One vector is turned by the same rotation once a step. Each row is the vector after some number of steps, and that number follows the row.
The counts run from 0 to 278.
[46,142,103,98,85,98,90,112,97,80,98,98,105,85,108,111,89,93,111,108,141,105,114,90,130,117,99,75,110,111,88,103,87,89,61,79,114,82,123,84,77,113,115,118,121,87,99,90,119,100,97,82,140] -> 244
[75,120,97,128,102,98,84,102,68,99,86,73,124,118,123,123,81,95,96,119,76,118,106,96,135,108,126,107,111,106,94,116,105,90,75,72,87,120,92,128,91,124,103,120,117,69,102,76,128,132,101,80,101] -> 240
[55,131,95,110,108,95,73,101,119,86,83,97,126,103,95,90,87,104,106,160,109,110,112,100,132,100,105,86,105,127,133,86,100,83,74,119,83,122,84,91,85,78,102,123,104,93,105,76,102,109,96,79,103] -> 247
[56,143,121,90,81,108,75,112,105,92,77,83,131,114,75,102,92,98,104,98,115,102,99,75,106,136,67,74,85,115,108,99,81,81,66,121,108,94,100,62,99,109,101,128,119,76,97,100,96,111,99,89,112] -> 69
[108,100,112,106,118,105,87,108,64,129,68,92,127,125,89,83,102,87,72,104,67,130,96,88,117,101,100,100,129,126,120,100,96,79,103,89,87,125,99,106,93,113,78,134,93,100,106,117,137,153,99,95,79] -> 60
[59,133,92,107,98,87,88,97,115,82,89,95,116,89,104,89,86,110,100,150,133,111,118,100,139,100,108,74,110,124,126,95,101,91,59,110,84,104,95,95,71,87,99,129,109,98,104,67,114,102,94,78,122] -> 246
[103,108,115,107,105,115,75,121,62,122,78,89,127,120,86,106,109,94,84,89,66,123,100,81,113,107,94,101,120,125,107,102,90,77,115,79,102,111,106,92,104,130,87,136,99,97,105,113,132,150,99,97,91] -> 61
[81,124,90,108,116,93,102,97,81,122,96,124,106,121,91,69,102,92,89,133,86,95,73,84,143,111,108,122,111,109,140,63,119,94,85,109,107,153,83,79,97,89,80,89,102,126,110,112,110,95,100,76,87] -> 262
[78,117,110,98,92,121,61,131,78,109,79,113,128,94,101,141,111,110,97,104,99,85,111,70,103,119,114,114,118,82,90,95,82,81,124,76,102,101,133,96,102,140,117,132,106,81,113,84,108,142,94,91,111] -> 33
[97,138,92,73,108,78,98,103,80,120,80,129,99,104,93,61,118,93,81,97,119,106,97,87,120,123,85,91,112,125,114,97,91,77,69,110,77,101,103,103,62,82,58,137,82,122,98,97,136,106,100,92,89] -> 130
[89,130,103,87,101,99,101,101,88,94,105,96,130,105,77,103,103,76,108,96,110,117,72,88,144,117,87,96,92,111,118,111,96,71,78,87,138,100,83,48,103,135,82,82,133,114,109,101,102,103,104,87,136] -> 156
[101,114,71,106,120,92,102,102,54,122,90,124,100,101,136,99,102,91,87,110,76,100,105,90,136,101,138,132,127,97,100,93,105,91,99,59,90,124,117,141,80,114,83,114,97,114,111,92,138,127,107,89,85] -> 268
[52,123,107,126,109,98,83,110,99,103,78,96,113,109,115,90,86,95,103,151,96,96,118,88,128,94,115,97,119,121,122,64,106,103,83,114,80,143,103,100,82,78,113,128,90,89,108,100,115,113,95,83,86] -> 175
[82,119,96,108,113,106,63,124,73,117,72,100,119,98,105,116,101,110,87,138,77,98,119,83,111,106,111,119,127,97,117,87,97,85,126,89,79,136,114,111,84,113,106,148,92,93,107,87,124,144,90,83,83] -> 31
[103,129,77,95,122,95,111,87,75,102,96,112,120,115,101,102,88,91,81,114,73,113,76,80,128,135,77,141,99,77,129,125,113,73,88,79,109,110,88,88,88,119,71,113,112,101,102,95,117,117,112,87,98] -> 125
[95,108,119,104,107,114,74,122,70,138,65,98,123,124,80,101,114,101,83,93,75,99,88,70,97,123,91,97,114,120,104,85,93,75,99,116,86,121,105,94,98,110,78,143,85,92,99,114,122,141,101,94,75] -> 133
[93,118,109,94,101,107,90,126,68,134,95,120,97,117,86,87,121,89,99,99,94,88,87,74,125,105,116,106,125,116,116,57,105,97,113,98,127,139,114,70,101,104,96,99,99,132,115,134,116,115,97,77,97] -> 264
[109,107,97,94,121,110,85,124,87,139,91,130,119,117,81,90,120,104,94,117,87,93,73,77,116,114,105,116,117,110,134,70,96,79,127,110,113,140,97,65,112,112,79,106,101,134,124,114,101,122,89,76,90] -> 191
[84,140,74,77,98,89,109,94,91,92,110,146,103,110,107,91,105,94,106,110,141,90,83,82,144,133,116,100,90,93,110,85,98,97,61,92,119,98,99,76,91,100,91,69,117,123,112,91,95,80,102,79,122] -> 259
[102,139,102,81,119,93,95,97,75,105,94,108,115,112,81,104,94,80,83,99,80,108,70,73,118,141,63,126,108,77,127,118,104,79,88,81,125,105,91,63,92,129,71,116,118,101,99,108,118,115,114,80,102] -> 126
[96,130,73,97,97,92,104,95,55,104,105,122,92,100,130,101,106,80,102,96,116,96,95,92,144,113,142,118,109,83,82,105,106,98,73,62,114,107,114,118,83,120,84,84,115,110,111,93,125,92,101,76,121] -> 21
[59,127,103,95,106,104,79,111,115,97,80,112,133,109,90,112,89,106,96,139,99,93,97,65,106,140,68,114,95,78,131,92,95,94,78,117,105,109,101,56,93,101,103,127,102,90,111,92,85,102,110,83,91] -> 39
[47,131,99,113,100,97,82,103,101,98,79,109,103,97,117,81,89,98,104,138,110,100,121,91,131,104,122,80,114,128,110,75,104,99,70,109,70,123,107,101,70,66,103,124,94,100,104,91,119,97,89,83,94] -> 174
[74,127,95,107,102,99,90,103,110,95,100,104,128,112,86,100,89,105,107,144,104,104,76,83,131,127,95,102,77,98,137,87,98,92,73,117,120,126,78,47,115,105,101,81,130,106,108,91,82,100,106,78,110] -> 10
[62,127,100,90,93,108,101,114,108,88,91,140,120,104,106,106,97,82,117,115,124,77,93,70,130,137,93,96,104,91,121,82,92,106,93,93,133,97,119,43,103,97,109,109,109,109,124,123,75,85,102,86,113] -> 113
[70,120,87,78,94,92,107,99,130,75,84,138,147,108,105,88,101,83,108,120,146,112,106,92,123,128,95,77,111,119,120,121,81,83,69,102,93,73,109,79,88,91,88,125,102,107,121,96,92,89,99,102,117] -> 216
[82,141,70,93,103,81,114,94,88,102,102,147,98,103,112,77,102,90,104,125,135,91,80,89,149,121,120,107,97,97,117,84,107,96,58,99,105,113,97,82,92,87,76,88,109,132,114,93,106,78,105,78,110] -> 260
[53,147,109,109,82,106,77,112,76,101,90,72,92,112,93,116,90,86,104,97,93,94,93,68,129,127,98,100,85,94,94,80,108,95,66,94,125,115,105,71,87,124,105,104,128,77,99,100,112,108,104,78,116] -> 170
[104,127,77,87,97,93,91,112,53,104,113,109,110,92,111,104,110,99,95,98,110,110,105,105,144,106,142,108,117,99,81,103,86,77,91,59,99,103,117,118,86,136,87,95,122,112,105,77,134,120,98,81,136] -> 93
[101,110,96,112,103,112,87,116,52,128,96,108,112,122,99,117,114,100,105,98,77,100,78,76,133,109,137,117,106,99,103,73,102,97,114,81,129,132,107,96,125,137,103,75,120,115,119,113,112,128,95,84,101] -> 18
[85,125,88,93,100,89,98,97,81,93,80,96,124,101,119,107,96,99,90,101,108,126,114,91,120,127,109,95,103,107,89,133,89,79,57,77,73,77,107,135,86,121,79,131,102,80,100,70,130,124,102,93,108] -> 65
